Here is a table of points, one per row:
[-0.09  0.02 -0.97  0.1  -0.23  0.   -0.38  2.86  0.   -1.07  0.55 -0.61
 -0.2  -1.46  0.1  -0.19  0.13 -0.73 -0.1  -0.04  0.74  0.02 -0.97  1.61]
[-0.32 -0.23 -1.36  0.33  0.18 -0.21 -0.8   1.6  -0.72  0.27 -0.34 -0.81
 -0.56  0.26 -0.92 -0.23  0.81 -0.71  0.32 -0.59 -0.25  0.39 -0.51 -0.76]
[ 0.01 -0.13  0.01 -0.69 -0.13 -0.32 -0.4  -0.06  0.21 -0.52  1.55 -0.17
  0.36 -0.14 -0.73 -0.76 -0.92 -0.72  0.38  0.71 -1.02 -0.89 -0.84 -0.44]
[ 1.19 -0.75  0.43  3.24 -0.05  0.29  0.3   0.6   4.98  1.38  0.55 -0.03
 -0.57  0.59 -1.    0.58  2.44 -0.11  0.45  4.6   2.76  0.95  1.27 -0.34]
[ 0.48  1.14 -0.57  1.57 -0.2   1.3   1.84  0.42  1.17  0.87 -0.55 -0.04
  1.    0.04  0.63  0.39  0.67 -0.48  0.21 -2.02 -0.51  0.59 -0.97 -1.06]
[ 0.11 -1.   -0.89 -0.14  0.43 -1.04 -0.27 -0.73  0.16 -0.03 -0.54 -0.36
 -0.62 -0.22  0.52 -0.31 -0.09  1.5  -0.35 -0.1  -0.28 -1.04 -0.17 -1.39]
[-0.28 -0.52 -0.05  0.48  1.34 -1.43 -0.5  -0.49  0.07 -1.21 -0.9   2.43
  1.52 -0.67 -0.1  -0.19  0.06 -0.85 -0.58  0.3  -0.07  0.33 -0.55  0.13]
[ 0.   -0.5   0.18 -1.17 -0.45 -0.69 -0.43 -0.87  0.69 -0.57 -0.01 -0.55
 -0.68 -0.94 -1.37  0.06 -0.32 -0.95  0.47 -0.02 -0.31 -1.1  -0.87  0.53]
[-0.7  -0.02 -0.07 -0.2  -0.88 -0.81 -0.73 -1.23  0.35 -0.52 -0.05  0.29
 -1.13  0.12  1.95 -0.16 -0.29  0.99 -0.7   0.31  0.15 -1.44 -0.25 -0.6 ]
[-0.14 -0.69 -0.18  0.37  1.6   1.64 -0.59  0.09 -0.21 -0.54 -0.18  1.35
  1.58  0.12  1.13 -0.23 -0.02 -0.18 -0.65  0.   -0.22 -0.2   0.19 -0.52]
[-0.28 -0.32  0.26 -1.22 -0.4  -0.52  0.18  0.64  0.49 -0.67 -0.93 -0.88
 -1.05 -0.88 -0.25  0.51 -0.5  -1.26 -0.31  0.12  0.1  -0.9  -0.39  0.85]
[ 0.28  0.19  0.47 -0.71  0.34  0.1  -0.28  1.7   1.58 -0.66  1.47 -0.9
  0.64  2.69  0.42 -0.96  1.35  0.76 -0.15 -0.43 -0.35 -0.66  0.49  2.18]
[ 0.52 -0.22 -0.6  -0.61 -0.38 -0.28  0.15  1.12 -0.38 -0.18 -0.94 -0.2
 -1.11  0.42 -1.27 -0.15 -0.49 -0.17 -0.18  0.25 -0.72  0.19 -0.21 -0.26]
[ 1.7   0.04  0.69  0.55 -0.25 -0.79 -0.38  0.38 -0.94 -0.47  0.11  0.59
 -1.1  -1.42  1.85 -0.57  1.28  0.08 -0.88 -0.3   0.31  0.43 -0.41 -0.42]
[-0.31  0.17 -0.18 -0.59  0.3   3.88 -0.82 -0.37 -1.   -0.82 -0.27  0.31
  0.78 -0.37  0.72 -0.81 -0.2  -0.32 -0.65  0.94  0.85 -0.61  0.27  0.08]
[ 0.04  0.    1.25  1.38  1.8   2.3   0.3   0.41  1.26  0.69 -0.52  1.69
  0.41  0.83  0.44  3.57 -0.82  0.34  1.01 -1.4  -1.48 -1.43 -0.99 -0.1 ]
[ 0.91  3.16 -0.98 -0.72  0.27 -1.08 -1.34 -0.41 -0.64  0.96 -0.78  0.47
 -0.07 -0.2   2.76  1.52 -0.41 -0.81  4.87  1.86 -0.69 -0.06  3.71 -0.38]
[ 0.65 -1.85 -0.51  0.38 -0.26 -1.31  0.17 -0.59 -0.17  0.33 -1.02  0.32
 -0.7  -0.21 -0.38 -0.26 -0.46  1.14 -0.15 -0.32 -0.39 -1.2  -0.01 -1.53]
[-0.18 -0.67  0.3  -0.56 -0.16 -0.4  -0.33  0.28 -0.03 -0.17 -1.26 -0.26
 -1.7  -0.2  -1.17  0.22 -0.65 -0.95 -0.16  0.28 -0.66 -0.85 -0.13 -0.05]
[-0.31 -1.04 -0.52 -0.83 -0.42  0.01 -0.23 -1.11 -0.04  0.35 -1.23 -0.84
  1.9  -0.73  0.49 -0.26  0.01 -0.54 -0.33  0.04  0.46  0.2   0.01  0.55]
[-0.92 -0.42  1.33 -0.02  0.81 -0.39  0.74  0.08  0.25  0.58  0.74  0.26
  0.06  1.72 -0.63 -0.69  0.01  0.16  0.85 -0.32  1.89 -0.77  1.21  1.01]
[-0.1  -0.4  -1.3  -0.16 -0.36  0.01 -0.49  3.31  0.22 -0.28 -0.52 -0.56
 -0.8  -0.78 -0.15  0.   -0.68 -0.83 -0.4  -0.38 -0.21  1.49  0.29  0.4 ]
[-0.58 -0.59 -0.07  2.21 -0.57  0.35 -0.94 -0.74  0.46  0.44 -0.5   1.21
 -0.11  0.34  0.6  -0.66 -0.22 -0.86 -0.5  -1.14 -0.94  0.82  0.57  0.69]
[ 1.01 -0.46 -0.42  1.06  1.56 -0.11 -0.51 -0.18  0.7   1.13  2.89  0.29
 -0.29  0.06 -0.03  0.32 -2.34 -0.19 -0.39  0.03  2.09  0.31  0.63  1.55]
[-0.27  3.11 -1.41  0.02 -0.62 -0.37 -0.81 -1.15  0.4  -0.5  -0.86 -0.74
 -1.23 -0.09  0.89  0.38 -0.1   1.82 -1.58 -0.17  1.26 -2.08 -0.73 -0.55]
[-0.31 -0.64 -0.02 -0.36 -0.85 -0.46 -0.33 -1.55  0.1   0.31 -0.49 -0.89
 -0.58 -0.48 -1.3   0.17  0.54 -1.35  0.27 -0.82  0.19 -0.65 -0.32 -1.36]
[ 2.38 -1.13 -0.47  0.17 -0.56 -0.85 -0.25  0.02 -0.52  1.    0.82 -0.13
 -0.18 -0.26  3.64 -0.66  0.21  0.4   1.17 -0.94  0.49 -0.16 -0.1  -0.19]
[ 4.54  1.99  4.65  0.47  0.8  -0.2  -1.17  0.45 -0.4  -0.05 -0.52 -0.22
  0.08 -0.9  -0.37 -1.31  1.43  0.45  1.64 -0.64  0.45 -0.03  0.44  0.01]
[ 0.58 -2.01 -0.66 -0.32 -0.34  0.04  0.51  0.05 -0.14  0.08 -0.13  0.12
 -0.61 -1.23 -1.21 -0.59 -0.66  3.66  0.77 -0.48 -0.35  0.93  0.54  0.  ]
[ 0.13 -0.03 -0.17 -0.6  -1.99  0.13 -0.9  -0.02  0.19 -0.3  -0.3   3.06
  3.06  0.34  0.25  1.52  0.58 -0.33 -0.57 -0.21 -0.06  0.26 -0.87 -0.59]
[-0.35  0.59 -0.1   0.27 -1.17  0.24  0.29 -0.5  -0.54 -0.21  1.65 -0.08
  0.12  0.03 -0.53 -0.42 -0.5  -1.16  0.05  0.37 -0.39 -0.49 -0.51 -2.05]
[-0.7   0.18 -0.06  0.32  0.27 -0.81 -0.69 -0.2   0.   -0.36 -0.25 -0.63
 -0.16  0.03  0.26 -0.32 -0.11  1.61  0.1   0.36 -0.58 -1.42 -0.49 -1.41]
[ 0.12 -0.26 -0.88 -0.64 -0.6   0.1  -0.6   1.84 -0.13 -0.32 -0.57 -0.58
 -0.7   0.89 -1.01  0.19 -0.05  0.02  0.32 -0.87  0.16  1.27 -0.03  0.82]
[-1.17  0.   -0.1  -0.05  0.34 -0.2   0.49  0.92 -0.7   1.06  1.84  0.18
 -0.03  0.67 -0.04 -1.6   0.49 -0.27  0.87  0.79 -0.97 -0.79 -0.69  0.18]
[-0.53 -0.58 -0.03 -0.05  0.29 -0.88 -0.36  0.29  0.    0.18 -0.46 -0.61
 -0.45 -0.45  1.   -0.28 -0.19  1.64 -0.55  0.52 -1.   -0.73 -0.34 -0.93]
[-2.09 -1.03  3.68  0.49 -0.82  0.02 -0.28  1.09 -0.86  0.27 -0.01 -0.91
 -0.76 -2.14  2.01  0.32 -0.57  0.82  0.48  0.09  0.85  2.28 -0.26 -0.02]
[-0.47 -0.31  0.16  1.19  1.1  -0.54 -0.37  0.18  1.74 -0.57 -0.76 -0.08
  1.43 -0.14  1.14  0.2   0.39 -0.69 -0.88 -1.22 -1.29  0.37  0.18  0.42]
[-0.33  0.05 -0.16  0.41 -0.09  0.52 -0.48 -0.81 -0.05 -0.13  0.79 -1.85
  0.   -0.27 -1.04 -0.01 -0.58 -1.45 -0.07 -0.85 -0.05 -0.56  0.42 -2.25]
[-0.12  0.1   0.51 -0.6   0.33  1.28  0.08 -0.94 -0.08 -0.15 -1.33 -0.97
 -0.43  0.56  0.33 -0.31 -0.47 -0.3  -0.93  1.   -1.34  0.42  0.    1.02]
[-0.45 -0.57  0.27 -0.48 -0.88 -0.38 -0.9  -1.33  0.28  0.45  0.74 -0.57
 -0.12 -0.5  -1.27 -0.1  -0.32 -1.44  0.64 -0.52 -0.11 -0.53 -0.78 -1.09]
[-0.37  0.49 -0.67  4.49 -1.58 -1.29 -0.1  -0.7  -1.53 -0.4  -1.09 -0.15
  1.4  -1.12 -1.48 -0.31 -1.09  0.22  0.12 -0.15 -0.92 -0.51  0.09  4.02]
[-0.43  0.69 -0.51 -0.34  1.28  3.04  2.59 -0.16  0.38  0.27 -0.85  2.73
 -0.14 -0.94  0.3   0.9   0.39  0.4   2.31 -0.61  0.99 -0.73 -1.54  0.31]
[-1.52  3.3   0.93 -0.64 -0.15 -0.35 -1.45 -0.1   0.14 -0.28  0.66 -0.09
  0.19 -0.53 -0.81  0.38 -0.16  3.5  -0.94 -0.23  0.17  2.62 -0.07 -0.85]
[-0.22  0.62 -0.17 -0.47 -1.57  0.12  4.   -0.66 -0.42 -1.99  2.12  0.13
  0.36 -0.4   0.01  0.38  1.08  0.04  0.11  0.04 -0.64 -0.62  2.39 -0.44]
[ 0.45 -0.26 -0.08 -0.3  -1.08 -0.38 -0.79 -0.25 -0.23  0.14  3.09  0.88
  0.32 -0.2  -0.14  1.38 -0.6  -0.83 -0.49 -0.35 -0.05  0.   -0.77  0.33]
[ 0.61  0.71 -0.42  0.3  -0.55  3.15  1.   -0.27 -1.06  0.06 -0.72 -1.19
  0.06  0.52  0.53 -1.03 -0.67  0.03 -0.87  0.98 -0.31 -0.13 -0.21 -0.47]
[ 0.16  2.26  0.36 -0.02  2.19 -0.48  3.3  -1.33  0.68  0.32 -0.41 -0.61
 -0.12  1.28  0.88 -1.21 -1.06 -0.72 -0.28  0.51 -1.48  3.17 -1.96 -0.07]
[-0.51 -0.29 -0.34 -0.51  0.1  -0.26 -0.16  0.24  0.   -0.21 -0.27 -0.42
 -0.17 -1.01 -0.7  -0.22  0.14  3.49  0.5  -0.02 -0.38  0.81 -0.03 -0.29]
These points spread out most along one direction. Take the direction at right angles to it along which they spread out most. Then take the direction at right angles to both along which they spread out most. Go by this last direction. Where along it does each point below lie, from 0 to 99? 50 is the average, and the first point above lies past it. One standard deviation of the points above along it is 16.
[-1.34 -0.23 -0.07  0.23  0.89 -0.14 -0.58  0.34 -1.62  1.28  0.81  0.82
 -0.74  0.5  -0.45 -0.65  3.08 -0.57 -0.1   0.53 -0.22 -0.63 -0.23  0.76] 60
[-0.75  1.42  0.63 -1.69 -0.04 -0.68  1.59  1.08  0.71  4.06 -0.16  0.45
  0.3   0.25 -0.32 -0.69  0.64 -0.14 -1.45 -0.26  0.84 -0.96  1.44  1.2 ] 56
[ 0.44 -0.74 -0.52 -0.53 -0.92  1.42 -0.19 -1.99 -0.55  0.47 -1.25 -0.75
 -0.86  0.76 -0.53 -0.16  0.23  0.15 -0.49  0.03 -0.67  1.63  0.52  0.07] 47
[-0.69 -0.53 -0.35 -0.75  1.21  0.42 -0.35 -2.61  1.03 -1.   -0.31 -0.78
 -0.16  0.15  0.63 -0.15  1.33 -0.32  0.57 -1.02 -0.19  1.85 -0.29  2.21] 52
[ 0.36 -0.45 -0.06 -1.04 -1.3  -0.2  -0.92  0.95 -0.59 -0.46 -0.44  0.52
 -1.    3.49 -0.71  0.44 -0.89  0.41  0.17 -0.11  0.02  2.56 -0.33  0.57] 59
[ 0.4  -0.63 -0.04 -0.48 -0.29  0.08 -0.26 -0.75 -0.25 -0.22 -1.35  2.23
  0.49 -0.5  -0.6  -1.   -0.81 -0.51 -0.73  0.82 -0.08 -0.15  0.18  0.21] 52
[ 1.59 -0.9  -0.2  -0.14  1.16 -0.62  0.87 -0.11 -1.8   1.5   1.67 -0.66
  0.78 -0.24 -0.42  4.91  1.34  0.27 -0.89  2.22 -0.24 -0.06  0.12  1.  ] 58
[-0.57  0.36  0.16 -0.41  1.13  0.29  0.72 -0.04 -0.56 -0.36  1.38  1.1
 -0.68 -0.6  -0.75  0.44  0.08 -1.   -1.43 -0.56 -0.65 -0.12  3.22 -1.06] 48
[-0.02  0.53 -1.21 -0.07  1.78 -0.21  0.09 -0.26 -1.1  -0.78  0.64 -0.71
 -0.49  0.05 -0.83 -0.27  0.33 -0.74 -0.08 -0.55  1.2  -0.05  0.01 -0.55] 52
[-0.29  0.06 -0.23 -0.57 -0.91 -0.35  0.3   0.01  0.   -0.34  1.11  0.53
 -0.87  0.01 -0.22 -0.59 -0.41 -0.5   0.35 -0.15  0.83 -0.21 -0.81  0.74] 59
[-0.07 -0.83 -0.22 -1.17 -0.29  0.07 -0.48 -0.26 -0.17  0.12 -1.   -1.
  4.84 -0.45 -0.74 -0.66 -0.71 -0.3   0.21  0.45  0.77 -0.49  0.07 -1.29] 50
[ 0.   -0.09  0.21 -0.72 -0.21 -0.3   0.35  0.78  0.52 -1.03  0.07 -0.63
 -0.58  0.02 -0.27 -0.09 -0.67 -0.43 -0.35 -0.14 -0.37 -1.33  0.11  0.52] 58
[-0.87  0.14  1.36  0.55  0.05 -1.47  2.03  1.08 -1.36 -1.18 -1.21 -0.52
  0.09  3.91  0.28  0.25 -0.01 -0.24 -0.04 -0.22  2.87  0.68  0.28 -0.66] 55
